One turn moves every row onto another: examples first, then more rows asked:
Likif: [-35,  -3,  14,  -1,  12,  14,  13,  26,  19,  -8, -42, -25,   7,  -2,  12]
vite: [-21, -23,  27,  -7,   2,  31,  12,  -2,   8, -31, -36,  26,  14,  15,  28]
deno: [ 17,  -9,  -8,  12,  13,   2,   7,  15, -11,  13,  40,  13, -26,  -4,   7]
kivo: [-25, -24,  23,  -5,  -4,  29,  16,   8,  15, -33, -35,   8,  10,  12,  34]
Tipul: [ -7,   4,  36,   0,  -2,  15,   2,   6,  18,  -4, -30, -14,  35,  26,  15]
Deto: [ 17, -17,   7,   3,   3,  10, -22,  13,   2,  20,  27,  -7, -25,   4,  17]
zatu: [  1, -19, -19, -14,   2,  -5,  -9,  21,  -3,  -5,   2, -32, -19, -20,   0]
pas: [-21,  -5,  23,  -8,  -4,   8,   8,  28,  19,  -3, -51, -23,  11,   8,  10]
sinu: [ 19,  12, -28,   7,  -7,  16,  34,  14, -19,  -6,  11,  14,  -8,  -9, -24]
tapak: [ 19,   7,  23,  20,  -3,  29,  16,  16,  -4, -14, -56,   9,  22,  11,  17]
nof: [ 13,   0, -29,  12,  -5,  14,  34,   9, -21, -11,   8,  41,  -9,   7,  -5]
rirab: [-22, -27,  29,  -5,   2,  32,  12,   3,  11, -24, -38,  30,   3,  14,  30]
Lumuz: [ 12,  -2, -30,  11,  -5,  15,  34,  13, -21, -11,   5,  40, -13,   4,  -6]
bav: [-11,  13,  29,   5,   9,  18,   0,   0,  18,  -8, -19, -21,  37,  24,  15]
pazes: [  3, -11, -28,  -2,  11,  -8,  17,  21, -15,  -6,  19,  -7, -21, -22,  -5]
Vod: [ 18,   3,  27,  21,  -2,  31,  15,  25,  -2,  -4, -56,  14,   7,  10,  20]
Numet: [ 13,   4,  19,  15,  -3,  25,  19,  26,  -3, -12, -64,   6,  11,   2,  15]
zop: [ 21,   2, -32,   3, -19,   2,  28,  11, -27,  -4,   3,  28, -14,  -1,  -8]
nulid: [  3, -25,  31,  -6,  -2,  13, -35,   1,  -1,  19,   5,  -2, -13,   0,  14]
mezi: [ 21,   8, -22,  10,  -7,  21,  30,  20, -17,   5,  14,  20, -22,  -6, -18]
mupa: [-10,  -5,  43,   5,  -2,  20,  -1,  24,  23,  17, -34,  -4,   0,  25,  22]
Vipof: [-15,   0,  37,  13,   9,  25,  -2,  22,  25,  21, -22,  -7,  -9,  23,  23]
dugef: [-30,   1,  14,  -4,   8,  11,   8,  26,  20,  -6, -42, -31,   4,   2,   8]
berut: [ 26,  12, -19,  11,  -7,  21,  29,  10, -18,   1,  21,  21,  -7,   0, -18]
fere: [  6,   8, -23,   5, -22,   4,  12,  -4, -28, -11,  34,   6,  -2,   2,  -1]
pero: [  5,   1, -15,  12, -21,   9,  11,   8, -22,   7,  35,  15, -29,   3,   5]
zibo: [ 25,   5, -29,   6, -20,   4,  26,   6, -27,  -6,   8,  29,  -6,   3,  -8]
Riz: [-12, -29,   9, -20,  -3,   0, -24,  10,  -6,  -2, -17, -23, -11, -21,   1]
teki: [-18,   9,  29,   9,  13,  21,   5,   0,  17,  -8, -17, -16,  39,  20,  18]
Fis: [ 11,   0, -34,   9,  -6,  13,  35,  11, -22, -14,   5,  38,  -8,   5,  -7]
lapan: [-20, -22,  29,  -1,  -4,  32,  15,   4,  16, -29, -30,  12,  13,  20,  38]
novet: [-21,  -2,  37,  15,  14,  29,   3,  21,  24,  18, -20,  -3,  -5,  19,  27]
Sipun: [ 25,   2, -25,   8, -20,   5,  26,  11, -25,   1,   7,  34, -17,   4,  -5]
gami: [  2, -17,  18, -15,  -2,   5, -30, -15,  -9,  -9,   3, -18,  24,  -4,   4]
sulab: [ 18,  -6,  -4,  -6,   3,   1, -18,  -8,  -6, -11,  27, -23,  20,   2,   5]
kazi: [ -4,   1, -30,   1, -22,  -1,  17,  13, -25,  -7,  19,   1, -25, -10,  -4]
Dufip: [-24, -26,  28,  -1,  -4,  32,  15,  11,  18, -26, -34,  13,   1,  15,  38]
lalo: [-26, -26,  24,  -8,   2,  29,  14,   5,   9, -29, -41,  23,   6,   9,  27]
reso: [ 17,   0, -17,   5,  11,  -3,  10,  -2, -17, -10,  39,  -1,  10,  -4,  -3]

mupa turns into pas
Dufip turns into kivo
novet turns into Likif
Where do these go?
nof turns into Lumuz
Vipof turns into dugef
kazi turns into fere
nulid turns into Riz
Sipun turns into zop
vite turns into rirab
Vod turns into Numet
deno turns into pazes
sulab turns into Deto
berut turns into mezi

One turn moves every row onto another: examples first, then more rows asked:
niba: [-16, -11,   3, -14,  -9,  25,  -8,   2,  32, -18, -19,   3, -13, -23,  12,
 -28,  -7,  32,  25,   0,   1, -47, -13,  -5,  -6,  29,  -6, -29, -11,  -7]
zor: [ 25,  29, -27,  17,  16, -26,  -2,   3,  22,   0,  -9,  36, -22,  18,   3,
  28,  -1,  36,  -8,  28,  52,  -3,  -4, -67, -16,  20, -17,  13, -25,   9]
dopa: [-14, -21,  -1,  -1,  -3,  21, -18,  19,  18, -17, -16,  -6, -16, -35,  13,
 -35, -33,  27,  18,   1,   1, -29, -27, -11,   7,  28, -10, -29,  -6,  -6]
duk: [ 28,  14,   9, -33, -20,  -6,  -3,  52,   5, -14, -15,   7,  14,  -2,   7,
  14, -11,  17, -33,  28,   0, -30,  -5, -24,   4, -20, -17,  11,  -3,  -1]
nesa: [ 34,   2,   9, -22, -21,  -7,  -8,  51,  24,  -2,  -2,  12,   7,   0,  19,
  18,  -8,  22, -29,  39,  14, -22, -18, -21,  17, -16, -22,  14,  -8,  -1]
nalep: [ 23,  30, -34,   2,  15, -35,   8,  -9,  -1,  13,   3,  35, -15,   6,   2,
  10, -11,  33, -12,  31,  37,  -8,   7, -69,   5,  -2, -29,  18, -33,  10]
vova: [ -8, -13,  -9,  -2,  32, -15,  -8,  13,  28,  -3, -14,  33, -42, -14,  29,
 -13, -19,  54, -12,  -1,   0, -35, -31, -13, -10,  30, -35,   1, -10,  -1]
Rig: [ 21,  47, -36,  -8,  12, -29,  -3,  23,  22,  20, -12,  30, -25,  10,   5,
  20, -10,  42, -34,  13,  28, -12,   0, -78,  -9,  15, -13,   6, -21,   5]
Fela: [-35,  42, -22,  16,  14,  18,  -8, -10,  32,   7, -14,  28, -21,  -9,   3,
  -6,  -8,  46,   2, -18,  24,   1, -12, -51, -11,  21,  27, -30,  -2, -12]
sela: [-25,  35,  -1,  -6, -36,  27,  -9,  24,   8, -26, -16,  -1,  18, -30, -26,
  13,  -4,   4, -14,  11,   0,  10, -18, -52,  17,   5,  16, -24, -12,  10]
sefuz: [-26,  41,  -7,   6, -31,   7, -10,  14,  -2, -30, -14,   6,   6, -31, -26,
  22, -12,   6,  16,   9,   5,  21, -20, -53,  11, -20,   4, -29, -17,  11]
lafa: [-39,  37, -17,  27,  33,   2,  -6, -20,  23,   5,  -6,  37,  -9, -18,   4,
   7,  -5,  50,   5, -11,  38,   5, -19, -48,  -9,   4,  10, -27, -14,  -4]
vas: [ 30,  18,  12, -20, -19,  -3,  -9,  58,  17,   4, -18,  -1,   5,   7,  14,
  16, -20,  14, -31,  22,  -3, -25, -14, -29,  26, -10, -15,  13, -12,  -5]
Milu: [-17,  -9,   2,  -5,  -4,  28,  -2,   6,  31, -11, -20,   9, -19, -12,   6,
 -23, -29,  23,  25,  -7, -17, -47, -23,  -9,   7,  36,  -8, -18, -21,  -8]
zev: [ 15,   0, -24, -20,  -9,  -4,  -5,   8,  20, -32, -12,   6, -17, -29, -21,
  12,   0,  18, -12,  15,  -8, -23, -13, -68,   8,  57, -36,  -6, -46,  16]
zir: [-23,  35,  -6,  -7,  -3,  -9, -17,  53,   0,  22, -18,  20, -10,  -5,  27,
  -8, -40,  31, -18,  12,  11,  -8, -17, -14,   7, -32,  -2, -10,  11,   2]
poto: [ -8,  40,  -6,  -4,  -8,   6, -10,  38,   7,  30, -19,  18,   6, -13,  36,
   3, -27,  15, -17,  10,   7, -13, -10,  -9,  14, -45,  -8, -11,  -5,  -1]
kos: [-39,  34,  -2,   1, -23,  14, -17,  17,  -3, -24,  -2,   9,  23, -32, -25,
  16, -11,   7,  12,  16,  18,  14, -19, -51,  21, -10,   4, -31, -22,  13]
sevis: [ 14, -10, -21, -14,  -4, -10, -13,   4,  15, -33,   0,  -3,   0, -37, -22,
  19,  -5,  18,  12,  24,  17, -10, -11, -66,  15,  44, -40, -13, -48,  14]
fule: [ 20,  -3, -21,  -4, -12, -15,  -7,  -4,  19, -30, -20,  -8, -15, -39, -21,
  16,   2,  26,  15,  25,   8, -12, -14, -63,  14,  36, -35, -25, -53,  16]
gutam: [ 28,   4, -20,   4,  -9,  -5, -19,   7,   5, -30, -15,   0,  -6, -22,  -9,
  17,   2,   4,   7,  30,  22, -10,  -3, -68,  18,  41, -38, -10, -58,  14]
Sekir: [-31,  31, -13,  10, -18,  24, -15,   5, -13, -32, -19,  14,  17, -26, -21,
  19, -13,  -6,  16,  14,   7,  15,  -3, -42,  17,   2,   1, -26, -32,  11]
nugef: [ -5, -16,   2,   1, -13,  29, -10,   8,  27, -14,  -3,  11, -14, -23,  15,
 -32, -22,  15,  32,   5,   1, -49, -28, -14,   4,  22, -18, -24, -24,  -7]
gukiv: [-24,  33, -17,  25,  28,  -3,  -9, -20,  24,  -7, -15,  33, -22, -15,   0,
  13,   2,  61,  10, -14,  24,  13, -15, -48,  -4,   2,  14, -34, -14, -18]
bozi: [ 27,  29, -32,   4,  24, -35,   4,  10,  17,   9,  -1,  26,  -9,  -2,  -3,
  30, -14,  40, -21,  21,  46,  -4,  -7, -75, -14,   6, -26,  11, -23,  10]
Berab: [  9,  -8, -19, -10,  -9,  -9,   2, -21,   6, -29,  -3,   4,  -3, -37, -15,
  10,   8,  13,   4,  31,   8,  -3,  -3, -50,  26,  31, -44,   4, -47,  20]
Vovub: [ 33,  33, -28,   6,   9, -39,   8,  11,  14,   0, -10,  29, -19,  10, -15,
  28, -14,  48, -12,  29,  35,  -9,  -8, -76, -14,  -4, -13,   2, -26,   7]
metel: [ -8,  45,   4,  -8, -14,   0,  -4,  45,  22,  31, -30,   9,  -1,   5,  28,
  12, -24,  22, -25,  10,   4, -14, -14, -12,  15, -28,   2,   1,   2,   3]
rafum: [ -7,  52,   1, -15, -19,  -6, -11,  44,  11,  23, -21,  14,  -4,   0,  34,
  -1, -15,  19, -15,   9,  17, -22,  -7, -20,  -6, -39,  -4,  -5,   7,   4]
Zomir: [-23,  32, -16,  26,  22,   3,  -7, -33,  14,   8,   4,  33, -15,  -8,  12,
 -12,   2,  44,  14,  -1,  43,  11,  -2, -49,  10,  -1,  11, -15, -12, -16]
vub: [ -4, -11, -20,  -8,  26,   1,   3,  -3,  38,  -2,  -4,  43, -33, -10,  28,
  -1, -21,  41,   7,  -9,  -5, -33, -18,  -4, -17,  20, -33,   7,  -9, -10]
Debo: [-27,  26,   1,   7, -30,  18,  -4,  -7,  -3, -27,   5,   8,  16, -26, -18,
   6,  -1,   1,  13,  20,  21,  25, -12, -44,  24, -14,   5,  -7,  -8,   8]
Res: [  4,  -2, -11, -13,  26,  -4,  -8,   0,  29, -10, -14,  28, -37, -15,  32,
 -11,  -4,  39,   3, -20,  -7, -46, -11, -18, -18,  28, -38,  -1, -17, -14]
valu: [  1,  -4,  -7,  -4,  18,   3,   0,   4,  45,  -2, -14,  25, -43,   0,  25,
  -7, -20,  36,   9, -18,  -9, -40, -24, -17, -10,  39, -28,   9, -12, -11]
gegi: [-37,  38, -19,  27,  24,   8,  -8, -18,  19,  -2, -20,  41,  -8,  -3,   4,
  22,   2,  43,   4,   2,  36,  21,  -3, -32,  -4,   6,  18, -20, -11,  -3]
Tilom: [ 28,  -2,  10, -12, -15, -12,  -6,  59,   7, -12, -13,   0,   1, -12,   8,
   3, -26,  19, -38,  34,   9, -23, -30, -28,   7,  -8, -25,  14,   0,  11]

bozi turns into sevis
Debo turns into Zomir
Where do these go?
Rig turns into zev
nesa turns into nugef
zir turns into vova
gegi turns into zor
fule turns into sefuz
metel turns into valu
Res turns into duk

